128 stands for zero in the data rows.
Some points:
[106 103 101 130 135 116 122 141  89 186  95 121 147 127 148 113 114 202
 131  98 107  92 127 103  97 124 135 146 115 173 107 117]
[ 94 149  97 156 120 161 139 103 140 114 172  95 141 131 113  91 104 151
 132 109 131 118 110 152 115 183 137 144 152 115 119 105]
[158  83 120 122  97 123 117 106 134 102 182 151 120 150 114  86 111 113
 144 110 137 112  95 105 119 134 126 162 117 116 116 104]
[ 85 122 131 161 121 176 146 158 106 100  91 141 150 102  82 101 175  75
 115 110 192 123 105  75 139 130 142  95 141 132 133 110]
[207 107  57  76  93  46  91  96 111  46  79 121  58  97 124  95 124  94
 108 104 122 115  94 109 120 122 100 122  96  99  91 100]
[156 113 113  57  80 114  98  97 172 115 123 106 167 109 128 111 137 120
 132 113 152 107  97 129 128 147  95 131 128  87 121  94]
[109 163 136 163 198 124 112  99 153 120 109 101 140 129 202 105 255 139
 131 154 112 157  93 133 169 113  60 118 132  62 133 177]
[109 145 174 121 109 101 117 117 150 142 123 113 133  98  85 125 168 124
 142 106 118 254 102 194 137 111 152 114 133 171 109 137]
[223 136 123 101 159 100 102 111 131 134 111  95 192 124 101 114  84 132
 154 224 142 187 154 163 167 131 147 170 126 147 101 137]
[151 143 117 146 131 117 123 106 139 129 179 155 135 183 132 187 148 131
 130 128 115  98 113 123 161 104 125 118 118 112 123 178]
[103 115 105 133 111 112  95 115 152  78  96 130 144  98 104 168 101 137
  89 128 102 106 103 108 103  95 109 115 108 117 102 136]
[198 197 130 142 100 148 183 143 195 130  97 165 132  56 135 172 108 127
 165 115 124 120 110 165 121 130 149 131 130 100 119 130]
[117 125  76 129 102 117 108 201 149 194 156 121 141 105 195  85  83  77
 134  75 191 111 145 121 177  85 132 105 102 141  91 155]
[133 163 213 141  65 140 108 175 109 159  98 144 163 115 210 131 101 212
  87 153 108  63 138 106 102 113  90 142 111 224 122 142]
[191  41 112 120  99 197 149 129 111 118 176  98 128 140 110 117 167 116
 139 124 120 144 108 185 111 147 143 127 154 119 105 159]
[ 94 132 130 109 129  96 215 127  87 137 113  83 120 100  93 121 157 124
  96  86 168 110 242  87  77 112  89 194 120 106 115 125]
[157 177 131 136 106 140 145 125 131 150 163 108 178 162 128 102  84 139
 119 106 108 163 103 119 118 146  98 117 143  93 123 135]
[124 153 119 107 122 142 143 136 130 115 167 106 144 160 135 110 155 166
 120 122 133 136 151 149 121 150 149 129 166 110 138 108]
[123 102  67 151 171 121 145 159  99 110 118  80 190 131 179 123 106 158
 114 177 175 125 132 100 162 134 120 157 109 160 169  71]
[111  96 159 110 140 117 103 124 131 140 107 180 159 138 102 118  67 143
 140 212 140 167 107 103 173 120  89 122 164 100 104 161]
[ 97 161 151 129 246 140 107 137 128 138 118 143 158 121 164  90  71 112
 172 145 110 110 127  80 159 107  99 142 152  74  98 149]
[111  69  88 107 130 101 155 194 138 177 118 185 100  96 156  91 119  86
 131 209  85 133  96 119 116 122 116  93  80 146 106 110]
[129 143  99  99 145 149 179 129 141 157 147 130 139 105  98 134 122 159
 202 118 101 100 112  92 137 137 215 118 108 156 155 118]
[128 120 166 119  97 112 114  73 130 156 100 148 162 201 133 123 159 120
 150  94 113 189 100 118 140 115 144 134 112 155 116 196]
[139 154 194 122 109 126 131 133 150  97 148 126 166 120 106  71 102 112
 134 107 193 117  99 189 124 124 115 111  91 104 201 126]
[ 80 196 117 155 120 142  94 101 176 113 135 116 119 112 117 135 110 117
 131 114 118  87 116 151  95 102 122 149 170 106 134 112]
[132 188 155 127 135 124 155 115 108 136 129 145 141 105  95  96 139 168
  46 201 116 181 255  65 198 159 186  88  68 119  89 121]
[ 86  86 143 132 112 120 189 129 102  83 115 135  61 110 111 120 110 190
 130 141 142 185 117 114 115 105 153  98 179  95 113 182]
[206  98 115 205  91 112 125 123  59 127 147 108 127 132 115 163 123 106
  98 117  99 116 107 108 105 135 122  79  85 109 122 140]
[102 113 176 152 150 118 106 139 132 129 109 120 130 118 146 110 100 130
  83 172 119  93  94 136 114 107 123 155 119 164  91 110]
[105 107 149 184  71 125 111 141 147 137  90 145 136 119 138 108 101  95
 146 188 106 113 192 123 144 127 123 197 172 117  90 147]
[119 193 146 132 112 127 133  97  96 103 118 138 145 122 116 127  97 150
 214 147  84 118 107 167 110 187  89 180 126 143 154 106]
[171 126 130 131 143 113 153 143 171 127  95 157 131 127  95 194 141 115
 126 102 125 103 118 107 140 148 133 122 113 135 155  72]
[129  88 145 125 101 140 114 139 122 121 104 215 136 167 153 104 210 138
 147 127 113 133 202 131  82 116 152 172 118  94 155 179]
[ 94  86 156 132 198  94 188  86 108 141 122 165  91  89 177  96 132 105
 112 124  89 122  95 144 183 135 118  86 100  62 102 138]
[183  83 160 129 118 116  85  64 205 110  99 107 153 111 124 124 118 177
 187  85 120 103 255 168 103  91  99  54 143 142 127 101]
[150 102 180 115  96   8  73 212 119 129 198 135 154 131 115 132 125 151
 126 114 182 103 121 115 109 162 132 146 144  88 164 111]
[185 135 109 123 102 169 158 128 116 110 206 134 109 228 115 111 128 111
 129 110 133 122 114  98 121 116  91  93 154 118  80 138]
[106 125 112 140 210 133 114 164 119 135 180 136 113 127 107 118 193 118
 174  91 153  73 112 112 171 113 109 104 118 121 146 121]
[152 124 138 114 119 107 134  92 111 177  90 103 124 115 116 111 108 165
 125 100 131 100 166 113 193 116 152 203 116 102 111 139]
[115 149  98 138 131 105 121  97 112 154 132 162 164 124 111 113 214 153
 142 181 115 126 119 149 107 104 208 142 182 170 107  70]
[219 157 166  62 202 217  86 125  55 193 168 130  88 101 112 194 125 141
  93 114 137 133 124 111  93 149 118 122  97 106 129  94]
[ 59  84  84 116 137  82 146 147 125 163  81 107 141 103  80 148 101 115
 126 137 111 114  98 114  83 116 119  76 116  85 153 106]
[137  85 129 134 157 110 171  86  89 128  99 220 154 149 113 130 156 152
 137 165 125 106 179 127 188 132 146 157 160  97 110 145]
[118 104  89 180 170 143 111  99 147 140 205  96  91 152 244 107 148 137
 126 114 184 115 143 127 101 255 147  94 111 203 121 156]
[217  77 119 177  96 154 139 132  63 138  99  70 101 119 114 115 149  83
 129 124 133 110 109 175  92 123 176  99 169  93 148 169]
[ 86  89 106 157 106 189  94 123 159 142 201 126 136 147 116 131 107 127
 159 124 152 123 117 111 106  91  88 139 104 118 102  99]
[131  96 168 106 115  77 116 126 164 123 186 130 114 116 132 111 111 231
 138 104 140 113 189 120  96  98 104 150 160 103 124  87]
[170 159 125 144 110 154 166 125 164 171 150 191  92  89 114 117 102 103
 138 100 144 133 115 131 111 107 140 127 147 107 123 138]
[112  99 141 135 194 115 136 170 171 120 132  90 153 170 153 135 123 139
 120 198 141 143 185 167 170 124 147 124 141  99 138 118]
[133 138 139 180 121 101 102 154 121 136 117 126 136  43  96  94 255 115
 105 150 100 181 135  77 147 135  96 163 117 165 126 165]
[ 58 102 109  68  83 171  77 156  91 123 206 111  78 117 134 152 121  99
 111 105  76 138 143  97 193 198 111 173 124 117 125 111]
[106 185 114 111 115 102 148  96 129 139 126 184 128 155 131 113 208 104
 135 109 100 152 106 154 131  95 185 117 169 171 102  55]
[176 140 120 122 137 155 141 138 213  91 128 103 141 122 127 212 125 125
 128 105 121 110 115 112 130 122 164 134 128 130 112 142]
[139  88 173 155 152  97 114 110 121 110 102 109 102 149  92 103 112  83
 135 187 123 113 107 134 158 101 115 102 122 217 137  94]
[101 188 124 153 116  98 119 129 117 154 117 121  77 133 191 134 181 108
 172  95 123 255 119 108  89  86 136 105 108 147 130 101]
[ 88 109  58 112 100 120 122 139 121 116 103 118 131 109  92  97 103 176
 120 126  83 105 124 121  97  93 100  96  96 112  96 112]
[142  80 141  66 160 135 176 187 131 104 107 114 138  71 255 119 157 125
 124  99 141 143 113  96 136 129 130 173 130 197 121 163]
[ 59 133 113 113 111 128 130 138 165 129 125 124 125 119 115 255 142 127
 130 159 137 108 132 149 139 143 142 109 194 114 112 166]
[ 83 153 115 115  98 114  92 157 102 109 159 135 130  99 168 112  85 119
 165 165  83 158 207 147  72 157 144 136 156  92 189 138]
[193 151 140 118 101 211 125 140 176 103  79 149 133 113 141 194 102 139
 199 140 130 151 124  86 118 148 123 117 141 109 135  75]
[145 104 174 143 114  83 202 130 155 110 187 107 132 169 119 122 130 122
 139 123 125 128 138 130 124 133 128 165  98 133 192 132]
[122 109 120  88 133 172 100  90  98 195  89 111 123 112  90 142 116 118
  92 105 173 120 109  80 111 167 115 129 147 125 186 122]
[ 79 125 200 110 183 121  97 181  82  78 102 108 117 111  77  92  99 150
 114  69 101 111 143 113  79 109 131 105 124 127  74  95]
[196 116 107 116 255  68 121 142 139 134 102 122 156 157  81 116  99 120
 103  56  86 146 104 137  60 151 117 169 148 127 111 143]
[129 210 132  48  95  83 130 113 148 174  95  23  72 187 107 115 126  98
 183 229 113  55 105 118 126 102  95 103 146 156 111 128]
[150 208  83  77 196 125  91 113 139 109 175 184 101 108 167 114 117 120
  89 232 160 121 113 142  87 107 194 128 106 129 158 168]
[102 176 125  96 115 119 139 146  61  97 116 161 138 133 110 134 132 159
 184 118 158 114 150 235 132 203  81 115 115 185 131 117]
[132 101 121 133  94 164  94  91 107  97  77 101 117  94 113 110 108 105
 104 114 127 131 109 108 105 163 139 115 129 111 150 115]
[ 83 135 177 127 107  90 146 135 129 107 127 151 103 178 124 137 135  93
 129 120 197 154 116 135 100 221 144 116  95 152 120 108]
[120 107 109 129 138 116 155  69  84 154  74 159 117 199 255 142 139 123
 105 117 146 161 103 124 104 108 135 115 144 137 149  83]
[ 82 143 133 130 111 203 151 132 158 107 104 118 127 101  94  94 153 119
 144 123 170 117 117 197 122 176 138 122  86 125 156  98]
[142 130 113 155 125 124 113 118 151 134 163 102 116 134 108 164 147 114
 100 101 134 105 111 140 136 160 136 121 159 124  98 149]
[138 172  85 157 177 175 107 115 133 126 129 155  65 139  99 106 107 118
 149 168 176 142 129 143 155 109 129 128 138 202 157 149]
[114 109 122  70  92 129  96  71 119  91  86 139 151 100 100 102 103 177
 103 105 144 126  81  88 116 134 133  85 102 123 188 125]
[ 99 109 155 171  93 153 131 139 103  71  84 105  73 134 132 119 119 212
 150 136 132  87  72 104 180 103 204 130 123 113 125 149]
[165  97 120 119 159 176 124 158 121 134 149 132 127 156 136 228 187 133
 149 195 116 124 130 144 181 154 127 107 153 102 142 104]
[127 126 179 137 111 115 182 101 140 108 197 127 165 140 109 121 105 113
 123 102 119 157 129 121 123 118 140 171 164 129 143 117]
[109 125 101 181 109 131 105 123 165 132 141 116  96 160 100  99 109 108
  94 116 162 115 122 135 116 178 119 139 114 121 153 123]
[ 97  87 237 106 157 124 128  71 114 133 120  97 127 106 198 116  96  49
 120 178 101  83 104 118 102 101 125 101 134 191  99 106]
[131 137  80 108 111 121 176 169 129 154 122 133 124 110 121 101 167 195
  83 168 121 162 135 130 151 106  90 147 132 206 151 148]
[109 120 103  38 103 167 161 148  98  98 140 104 163 111 109 124 183  82
  90 109 120  75 166 106  98 100 156 102 112 111 145 152]
These points spread out most along one direction. How far along it is each point below, from 0 to 99? The average is 50, and the first point in the table lies past the average. One standard deviation of the points above along it is 16.
[102 106 160 133 113 145  89 233 155 131  69 131 107 227  96 109 165 172
 109  87 111 156 149 180  92  97 157 197  96  98 104 149] 49
[156 136 141 161 122 104 155 125 142 121 160 124 129 136 108 164 128 118
 140 110  86 100 116 119 134 142 129 112 147 146 180 191] 42
[146 101 115 152 108 215 131 115 159 117 170 117 128 111 115 118 110 135
  81 148  83 138 124 122 107 116 109 137 109 124 181  91] 35
[105 111 119 144 127 142 173 127 113  90 141 116 108 120 122 255  96 131
  95 148 139 131 146 134 151  80  85 166  94 123 115 103] 48
[145 107 124 166 105 140  92 107  68 116 225 116 146  79 129 215 103 127
 106 119 142 136 101 130 134  70 117 133  94 125 106 123] 36
[107 119 176 128 167 113 100 100 140 215 101  84  70 124 176 111 102 115
  91 111  96  86 101 173 235 101 122 115 103 126 144  82] 65
[ 99 113 124 138 185 153 147 111 165 129 118 186 108 101  71 183 141 119
 146 132 151 195 113 108 105 120 144 105 102 139 146 220] 57
[143 186 111 154 113 128 121 123 134  90 127 155  90 202 122 124  84  91
 106 100 107 118 125 109 125 133 105 104 164 116 137 149] 37
[ 95 216 140 173  82 106 145 137 125 132  92 125 164 172 168 114 162 133
 118  92 115 161 113 158 105  95 167 129  95  87  86 162] 59
[173 197 112 189 111 137 123 146 105 119 103 147  97 146 120 132 105  98
 151 103 152 100 121 147 132 140  78 113 180 110 123 102] 34
[110 137  85 105 128 112  79 173 123 128 104 140 134 144 179 120  72 113
 116  83 113 169 137 156 214 110 139 102 184 183 173 155] 63
[ 99 122  67 124 152 121 114 117  80 104 101 100 164 126 116 181 105  66
 119  90  99 101 217 118 175  98 128 180  84 114 113 144] 50
[116 132 100 108 107 120 131 112 144 217 126 148 177 125 117 116  91 115
 119  99 159 160 109 167 110 177  86 115 131 155 120 156] 44
